The rows of D fall into a few groups, which share some directions, and each row is roughly a mix of its group's hidden directions, except one row that fits no group.
D:
[[-13.4   7.4   7.5 -29.1 -12.2 -39.9 -21.6   0.8  29.4  26.2]
 [ 24.9  -6.2 -17.8 -27.8 -30.7 -11.2  24.4  24.3 -23.8  18.0]
 [-13.9  15.9   2.6   7.6 -12.1 -44.8 -17.4  -0.5 -37.0  23.6]
 [ 15.0  33.1 -12.6 -11.4  -8.8  31.4 -33.8   9.7  -0.5  31.4]
 [  0.3 -11.7 -12.3  43.0  22.5 -11.2  18.9 -34.9  16.9  16.1]
 [-36.3 -25.1  17.6  -5.0 -20.8  -6.6 -34.0   6.8 -26.6 -15.0]
 [  7.5 -52.8  21.9 -11.0  12.6   4.9   0.4  -4.2 -35.3   1.4]
 [  6.6  -8.8  53.2   2.4   5.5  38.5  16.2  -1.1  -0.9  12.5]
 [ 24.6  26.5  -3.4 -49.2 -18.8  -8.2  -9.3  18.6 -10.9 -13.6]
 [-15.8  38.6  25.1  30.5   0.3   5.3  12.9  36.2   9.2   2.4]
 [-13.5 -12.8  10.9  17.5 -28.7   3.1 -15.2   6.2 -39.3 -38.4]
 [  0.8  14.2   5.7  51.4 -28.4   3.2   4.0  24.2  -3.5  24.2]
 [ -4.2  10.5   4.6  27.8 -19.5  41.5  28.4  15.6 -26.9   9.9]
 [ 29.2  -2.6 -10.4 -30.9 -17.9  38.9   8.5  -8.3 -31.0   5.6]
 [-15.0 -23.1  29.5  15.8  10.4 -13.7 -12.9 -34.8  35.2  -9.9]
 [ -1.3 -10.8  23.5  20.4 -44.6   3.4  -9.1 -18.1 -37.0   4.9]
 [ 14.2   1.7 -10.3  18.3 -11.2  48.9  27.3  22.2 -19.9   9.7]
 [ 16.2  11.5 -19.2   8.0  19.3 -43.2   5.0 -18.7  35.7  13.3]
 [-18.4 -54.9  -0.6 -17.1   1.4  -1.9 -22.5 -22.3  -6.4 -14.0]
 [ -2.1   0.1  -2.8  -6.9   7.6 -30.4  17.0  39.3  41.4  17.4]
 [  8.5  30.7 -12.8 -34.1  -0.5 -15.4 -13.2  -6.0  29.1 -35.4]
 [ 12.1 -46.9  16.8 -22.4 -24.2   5.3  17.1  -1.9 -29.1   3.5]
 [ 18.0  27.7  -1.4   0.5 -12.4 -22.7 -10.1  15.0  51.8 -11.1]
 [-34.6 -24.4   8.3   2.5  12.2   8.4  16.7  23.4  31.5 -31.4]
 [ 14.9  33.3  -0.7 -46.2  -9.4   9.3  26.5  -5.9 -22.5  -3.8]
 [  0.9 -29.6  15.2  19.1 -27.6  24.2  33.1  26.2 -16.9  -2.5]
 [-28.7 -32.3  -2.3 -13.9  18.9  -9.9 -23.1 -21.9 -22.3  29.3]
 [-30.3  44.4   3.8  15.6  22.6  14.1  26.4   5.3 -11.5  13.3]
 [  0.0  -9.7 -17.8  38.1  24.7  -7.7 -32.8   8.2  33.1  10.9]
 [-28.1   7.8 -32.5   5.0  15.6  13.7  -8.5  45.8 -16.1  10.1]
 [-41.0  10.5  41.4  12.0  -6.4 -27.4   2.1  -7.6  -5.9  18.9]
 [-23.3 -12.9  15.2  10.3   1.2 -10.5   2.5  -0.4 -27.9 -54.3]
 [ 17.2  -6.8  48.9   6.6 -20.3  28.7  24.4   7.8 -14.9   2.4]
 [  6.7  31.1  14.2 -10.1   5.8  48.3 -27.7   5.3  12.3  16.2]
 [-28.0  40.5  -9.6  -6.9 -21.6 -18.2  23.8  29.2  -8.4   6.8]
 [ 19.0  -6.0 -23.5  12.4  28.0 -23.2  15.0 -39.4 -10.6 -24.0]
 [ -9.6  -0.8  25.6  41.1 -25.0   2.2   7.0 -12.7 -40.2   0.6]
 [  5.9  35.0 -21.5  13.5 -15.5  10.2 -15.8   2.4  42.7 -23.9]
 [ -7.3   2.1  32.5  23.0  36.1  15.3  15.8  37.5  -2.3  -7.0]
 [  8.7  12.6  -5.4  -3.6   8.2   9.2  -6.2 -33.5 -28.9 -49.7]
 [ -6.6  49.1  12.1   2.1  -3.8  26.0  14.9   6.4   5.3  36.2]
 [ -2.3  -3.8 -13.5 -41.8  47.6  -7.1  12.0   4.0  21.6  -1.6]
 [ 26.0  28.6  -9.8  20.8 -10.9  -6.0 -39.8 -12.8 -23.5  20.3]
 [ 17.0  17.7  -2.0  37.4 -13.8   0.2  34.5  -2.1 -10.4 -37.4]
 [-25.3  -0.7   3.6  20.8  17.7 -17.4  51.9 -22.0  -2.0  -2.7]
 [-29.9  -2.4   6.6  21.4  -1.0  34.6  -9.2  -7.2 -32.2 -33.4]
 [ 36.1   5.5  31.3   2.9 -20.5 -25.5 -26.9  18.0 -19.4   8.5]
 [ 59.9  11.8 -15.2  -4.2   9.1 -15.0  18.9  11.6   6.8   8.5]
 [ -7.9 -52.1   8.8  24.4  25.0  13.7   9.5  -5.9 -22.2   3.1]
 [ 49.4  30.0   2.5  -2.9  19.4  10.1  20.9  -1.7   8.9  23.2]
 [-34.3  27.0 -20.8  -4.0   0.0  11.9 -22.3  42.7  -8.0  -3.3]
 [  8.2  -4.9  -4.9  43.8   7.0 -36.8 -25.3   5.5  27.1  -6.8]
 [-27.5 -26.5  22.1 -29.9 -38.5  -9.4 -17.8  -5.1  10.6   4.8]
 [ 22.1 -19.9 -20.2   1.1  13.3  20.5  -8.4 -50.1   5.2  19.9]
 [ -4.8 -48.1   7.2  18.5  15.9  22.3   5.9 -11.7 -20.8 -28.4]
 [-23.8  11.0 -13.6  41.3  22.4  12.1   8.3 -16.2 -22.7 -28.6]
 [-11.0  19.8   3.3 -31.8 -12.3   5.0  30.0  29.9   9.4  36.0]
 [-42.8  13.8   4.9  -0.4  29.8   4.4 -15.9 -26.6  -9.4  29.8]
 [-18.1 -11.4  33.8   1.8 -30.7  13.4  -3.5  24.8 -22.2 -32.3]
 [  9.0  31.2  13.2   5.2 -48.7  28.0   3.8 -17.3 -12.8   0.3]
 [ -8.0  29.7  -9.6  46.1  -3.6  28.9  22.3   4.1 -13.5  13.5]
 [ 10.0 -44.2 -13.4   5.8  22.4  10.4   6.5 -38.9 -20.0  -7.7]
 [ 13.1  18.1 -23.7 -24.9  32.4 -37.7  -4.3  22.5  12.0  -8.1]
 [-24.5 -28.6  12.7  -7.7 -12.0 -45.4  -9.9   9.7 -26.4 -12.6]
 [ 23.8   5.8  -1.5 -27.1 -43.8  -3.7  15.0  30.6  19.3  -9.3]
 [ 13.5 -38.2  -9.2   3.1  21.5 -23.7 -15.7   6.2 -36.8  22.2]
 [ 21.1  20.8   1.7  -7.2 -16.1 -47.5   3.3  26.9 -21.9  15.3]
 [ 16.4   2.8 -11.7  38.3  -9.9   5.6  18.1 -12.7  -0.4 -49.0]
 [-36.3  -1.0   0.0  17.6   4.3 -36.0  36.4 -13.9 -20.2  -4.1]
 [ 27.6  -3.4   0.4 -16.3  -3.2 -42.1 -29.9  13.6  31.5   1.8]
 [ 39.3 -20.2 -22.3  -0.7  21.0  -8.7  32.8  -3.3  -7.8  27.9]
 [ -0.1 -30.3 -44.1 -19.5 -12.5   5.0 -10.2 -23.5 -28.4  -1.4]
 [ 57.0 -14.8  -0.5  -2.7   8.1 -10.4 -14.0  -0.9 -27.3  17.3]
 [-17.1 -14.8   6.0 -18.0   8.6 -51.2  -7.5   0.9  35.2   5.4]
 [  2.8 -36.5  22.5   7.5 -12.3   8.6 -24.6  -2.5 -41.3 -21.1]
 [-11.3  20.9  15.8  48.7 -26.3 -13.6  11.0  22.5  -1.3  14.3]
 [ 14.0 -26.5   1.5 -53.0  16.6  -4.9   9.6 -20.3 -19.3  -2.8]
 [ 36.7 -21.4 -30.5 -26.7  24.6   1.2 -18.0  -2.0   7.6  21.2]
 [ 18.2  22.2 -15.5 -35.9  34.8 -12.6  -5.0 -24.5 -12.6  19.6]
 [-16.3   0.9 -11.9  27.6  31.9  29.7  -6.1  -9.8   6.7 -40.6]
 [-40.1  -3.2  23.4 -21.7 -14.1 -14.8 -12.1 -12.0  -1.8  39.3]
 [ 15.5  43.6  24.5  22.2 -15.9  27.2  15.1 -13.2 -10.7 -12.1]
 [ -2.1   3.7 -26.0 -27.2  -0.8   8.9 -44.8 -27.4  21.5  12.5]
 [ -2.3 -15.1  18.3  -2.8 -20.1  37.4 -24.6 -42.2   7.6   8.1]
 [-13.0 -40.8  12.4   5.4  13.8 -39.7  -7.9 -23.1 -22.6   1.7]
 [-10.1 -27.7   2.7   0.1  26.9 -33.2  20.2 -24.0 -26.1  22.7]
 [ 32.4  15.2 -30.7  -7.8 -11.2  13.7 -36.4  -6.9  20.9 -21.9]
 [ 50.5  -9.1  -7.0 -10.5   6.0  38.8  -2.0   9.7 -19.3   9.2]
 [ 42.4  26.4  19.1 -28.7 -14.2  28.6   1.8   4.1 -12.6   2.4]
 [ 22.2  12.4  -8.9 -42.3 -22.0  -0.7  -8.0  -8.1  11.8 -40.3]
 [  9.6  22.7 -24.0  -0.7  13.6  -1.4  -8.1 -16.4 -27.5  49.3]
 [ -6.1 -13.6  -5.8  13.8  -0.4 -14.4  -2.0  -7.4  44.0  47.4]
 [ -4.7 -22.1  -7.9 -45.3 -29.7  10.2 -22.6  22.3 -10.5  12.9]
 [ -8.9  -0.9  30.7  22.6 -21.6  17.2   7.8   1.4 -47.9 -15.3]
 [ 33.0   4.8 -26.5  18.8  24.3  10.9  38.4 -23.3   0.8  -1.4]
 [ -2.1 -27.7 -19.4  -9.3  18.8 -40.9   2.8 -16.8 -12.9 -34.3]
 [ 15.0  37.1  -1.9 -31.6 -20.4 -21.0 -10.5  23.3  24.2  13.7]
 [ 10.4   8.4 -12.5  54.0  31.6 -14.1  -0.2  15.3  12.0   8.5]
 [ 12.3 -39.8  11.0   5.0 -10.4 -26.9 -14.0 -13.0   3.3 -42.4]
 [ 47.2   2.9  26.5  -4.9  -3.9  20.1  29.5 -16.2 -19.3  -2.1]
 [ 16.0 -21.7  14.2  13.3   2.0  28.7   8.6 -47.5 -20.6 -14.0]
 [  6.5  -7.0   4.4 -10.4  -2.0 -29.2 -36.9 -34.0 -15.5  32.5]
 [ 10.3 -26.3  11.9   0.8 -43.6  16.5   1.3  -3.1 -15.0 -39.3]]
One row of each group comes first, with its name. Which group is each row after those in?
[-25.8   3.4  28.2   3.0  12.4  37.1  40.4  -8.1   6.4  12.0] -> (40)
[ 18.5 -15.6 -19.6   6.4  34.7 -27.1  25.9  13.8  13.4  30.0] -> (22)
[ 11.1  43.0  -6.0 -32.5 -36.8  14.1  -7.0  -6.4  -1.2 -13.6] -> (84)

[  5.6  29.7  -9.8  13.7  47.2   5.1  35.6   7.3 -10.7  -1.9] -> (84)
[ 28.2 -35.3   4.8 -22.0  -2.4 -27.2  16.2 -22.1 -18.7 -22.2] -> (22)
[ -6.0  39.1   0.8  23.5 -23.5  26.5  18.2  26.5 -21.1   6.7] -> (22)
[ 15.9 -20.6   6.9  31.2   0.5  28.9  23.5 -38.9 -12.9  11.3] -> (22)
[ 36.5  30.0 -17.5  -8.6 -10.7 -37.6  23.5 -13.1   1.5  -4.5] -> (22)
[ -2.5  -4.0  -1.4  38.9  36.1 -20.6  19.3 -25.9   0.6 -24.2] -> (22)
[-18.4  25.4  14.8  30.4 -28.9 -28.6 -28.8  -9.3   6.0  12.7] -> (84)
[ -0.8   7.0  14.0  12.9 -31.7 -34.7   2.3  24.2  10.5  39.7] -> (84)
[ 53.0   8.8  -0.1  -0.2  13.9 -15.8 -10.8  -2.0  34.0  16.8] -> (40)
[-20.8 -26.8  -2.9  21.8   3.0 -44.2  14.2   6.8  27.2  17.6] -> (22)
[  5.4   9.4  -5.0  32.2 -43.1   7.7 -40.8  -1.8   7.8   8.6] -> (84)
